Where one turn sends some rows of the set: a few examples, then the rows asked
likob: [-27   2  -1  -6 -16  -9  -3 -11   4   3  -6 -25 -15  16 -11   5  32  -7
 -22  27  -5  -1  27  11 -43  -3   4  14 -25 -14   3  -4 -43   6  29   4
  -8 -15 -12 -14   3   9]
sor: [-46 -16   3  21 -23  -3  35 -17  -5  23   5 -22  -8  19  -4  13  10  16
 -10  16   1   2  28   2 -42   1  10  -9   5 -29  -3  15 -38  14  26 -17
  10  16   3 -21  10 -14]
lavo: [-45 -21  -4  -3   0   8  -4 -14  -2   8  -9 -17  -8  21   4  16  33  -6
 -20  19  -9   1  41  16 -24  -1  -3   6 -40   7  10 -15 -14 -13  36 -10
  28  14  -1   0  14 -16]
Deku: [-13  -7  -6 -18   5  17  25 -19  -1   4  15  -4   5   0  16  28  -5   4
 -34  10 -24  17  16   3 -46  -5   9  -5 -10   5   8  13 -15  -8  23  10
  16   4  -2   6  21   4]
dera: [-29   2  -8   6   1   5  18 -13 -18  13 -13 -22  -8  23   3  14  31  12
 -40  -8   8  -3  34   5 -35  -8  11 -14 -14 -18 -13  -8 -32  28  21   8
  31  -8  15 -42   1   2]
vusun: [-21   9 -18  -1   2  29  19 -23  11  12   2 -11  10 -15  -7  23  17   6
   2  25   1  35  15  12 -28   5  -6  -7  -3   2  -3   3 -29   9  22 -16
  22   0  11 -12  14 -18]
palob: [-18  -6 -32 -20   9   1  26 -18  -2  15   0  15 -19  32  -4   1   5  14
 -15  15  -9  18  28 -12 -32  -9  10  -1  -8  -7  -1  30 -34  24  -4  -1
  12   4   3  -1   7 -23]
kisok: [-28 -22 -18 -21   7 -11   8 -18  25  16  -7 -19 -21  -3  25  17   2   3
 -20  12  -5  14  21  23 -27 -15  13  36  -3  -7  -5  -4 -23   9  19  -8
   8  -4   2  -4  31 -23]
dotut: [-46  13 -17  -5  12   2  17 -20  -1  14   3 -17  15   8  17  18  19  10
 -45  36   1  20  20  22 -25 -13  13   3 -31   7  -2 -11  -3  -1  16   0
  20 -18   5 -12  22 -30]
Nuvek: [-19   3 -22 -12  -3  15  20 -22   7  12  -3 -17 -46  23  34  21  24   4
   2   8   1  32  22  10 -27  -4  18  13  -6  -9   1  -8 -20   8  10 -12
  23   7   7 -16  18 -12]
Govem: [-42 -16  -5  -4  -9  -1  18 -11   2  13  15 -15  19  10 -18  13   7  14
  -4  27  -2   1  40  -4 -24 -20  29   8 -11 -16   0   3 -29  19  17  11
   5  17   6  -3  -8 -13]
fipu: [-27  10  -9  -7  13  23  15 -14 -21   8  -3 -18  28  14  10  12  21   7
 -11   6  -2 -29  16   1 -33  24  15  11 -11  -3   4   8 -38   4  15  -4
   7 -17   4 -15  17 -15]
detez: [-15 -23  -9 -11   7 -24   9 -20   0   9  -1 -16 -32  38  19  23  25  11
 -23   8  -2   5  28  -5 -23  -4   2   0 -39  13   7  -5 -26  -1  22 -15
  37  -9   9 -17  12 -13]
Fatuf: [ -6  -4 -16  -1  -6   1  30 -27 -11  18  -1 -36  -5  14  11  27  18  -8
 -21 -10 -13 -12  14   6 -28  -1  21  10 -19  -8  -9   3 -34   6  16  27
   5  12  11   3   5  -2]
Rufir: [-32 -37 -22 -19   1  -1  21 -12 -10   8   2  -7  15  11   6  16  17  11
 -11  23   8 -10  15  10 -20 -10   0  -7  24  -9 -11 -10 -21   8   7 -14
  35 -15  22  -1  20 -32]
ral: [-13  -7 -44  11   9 -16  21 -16  -8  15   3 -21   3  11  -7  28  22 -13
   1  13   9  20   8   6 -31  23  16  -6  -5 -17   1   4 -45  25  23   4
  23  -4  15 -18   6   0]
lelen: [-24 -30 -19  -5 -11  13  17 -15 -45   8  -1 -14  -1  15  49  19  18   8
 -13  24   2 -18  21  11 -43  -7   3   0   5 -13  -2  -3 -28   3  21  -8
  14   0   5 -15  13 -17]
vilel: [-22  20 -38 -25   4  11  10 -18   1  22   6 -15  14   7  15  26  29   4
 -24 -10  21 -11  16   1 -33   2 -17  -4   5  -5  -5   7 -22  -5  20  -8
  32   3  10  -5  20 -19]
guze: [-37 -10   3  -8   4 -17  16 -27 -19  26   2  -5 -17  23   1   8  32  27
  -9   0   6  12  21  -4 -26 -11  -5   2 -30  10  -2   7 -43  35  10  -5
  30   1  14 -16  13 -26]
rup: [-34 -32   0 -15 -14  20  28 -18 -29   5  10 -15  17  28  20  26  16  16
 -16  22  -1 -11  16   6 -29  -1  -4 -13  14  -4  -9  -2 -19  -5  18 -18
  10 -14  12 -13  13 -24]
dagar: [-29   6 -39   2  10   0  18 -10 -13  -3  11 -28  20   4  27  35  15  16
 -20  21   7  -8  21   8 -45   8   8  26  -1  -8  14  -1 -30   1  26  -1
  41  -5   9 -22  10  -5]
Kenep: [-34 -15  -9 -19 -20   3  -4 -14   5  -1  19 -19   1  31  13  26  28 -18
   0  19   2  22  24   4 -20   7  14   5 -16 -24   9 -10 -28  -4  37  -2
   8  -2 -14 -11  11   7]
ralug: [-31 -13 -10  -1  -9  -5  -5 -30   2  15  -9  -2   0  13  21  11  -3 -15
  -7  35   7  13  31   8 -40   3  -1   6  -5 -21  -2  15 -40   0  41 -12
   0   5 -19 -21  24 -13]
dori: [-15 -28 -40 -12  10  -4   8 -17 -28  12 -11 -10   2  13  30  16  24   3
 -14  24   5 -13  20  15 -22 -16 -14  12  14 -20 -15  -2 -32   6  11  -5
  22 -11  15 -12   9 -28]
lizul: [-21   1  -8 -12  27   0  21 -14 -18  15  -4 -13  13  18   5  32   2  27
 -24   3  16  -8  15  -9 -38  12  27  -9  16  -1 -12  -1 -11   2  19  -2
  29   6   8 -13  23  -9]
vemu: [-30 -32 -19 -25 -14 -12  37  -8  15  12   7 -24 -14  33 -10  11  14  14
 -33  -6 -12   8   9   0 -33   7   4  12   3 -18  -6  15 -40  15  11 -12
  16  -8   2   1  21 -22]
kuraz: [-47   8 -23 -23 -19  -6  19 -28   8  25  -1  -4 -24  18 -13  12  12   6
 -27   7   1  35  34   0 -36   4  -2  -5 -14   2 -17  20 -22   7   5   3
  11  -9  14 -11  28 -27]
zez: [-43 -19  -2  -6 -13  -4  11 -12  -4  15  -7 -18 -10  13 -19   8   3  18
 -31  20  -3  15  42  -6 -59   2  26  -1 -12   7  -5  -1 -17  17  12  11
  -3   9   2 -17  11   2]
Mig: [-38  14 -18   5   0  -3   1 -25 -11  -2 -19  -1  11  15   4  -4  24   2
 -23  32  19   7  12  18 -31   5  11 -20 -13   0   0  -2 -36  22  20   6
  39 -11 -14 -22  12 -18]
pebev: [-62 -22  -1  -3  12  -6   1 -21 -29  11   1   3  10  25 -15  13  27  15
 -21  26  -6  25  31   8 -33   0  -5   6 -22  -2   4   2 -28  17  31   4
  27  16   0  -8  10 -15]
Miza: [-36  14 -20  -7 -18 -32  15 -16   8   3   2 -20 -40   9   5  17  22   3
 -13  31   6  29  20  19 -38  -4  13  14 -14 -15  -1  -4 -30   4  22   1
  36 -15   7 -11  22  -8]
botu: [-23 -11 -23 -29 -13   9  25  -6 -11  14   3 -28   8  26  13  16  24   6
 -53   4   3   4  30  -9 -48   0   9   1 -41  -2 -14 -11 -15  11  17   8
  33 -13   7  -6  31 -12]

sor goes to vemu
Deku goes to vusun
dera goes to botu
Now find these:
lavo goes to pebev
Miza goes to likob
rup goes to Rufir
fipu goes to lizul
Govem goes to palob

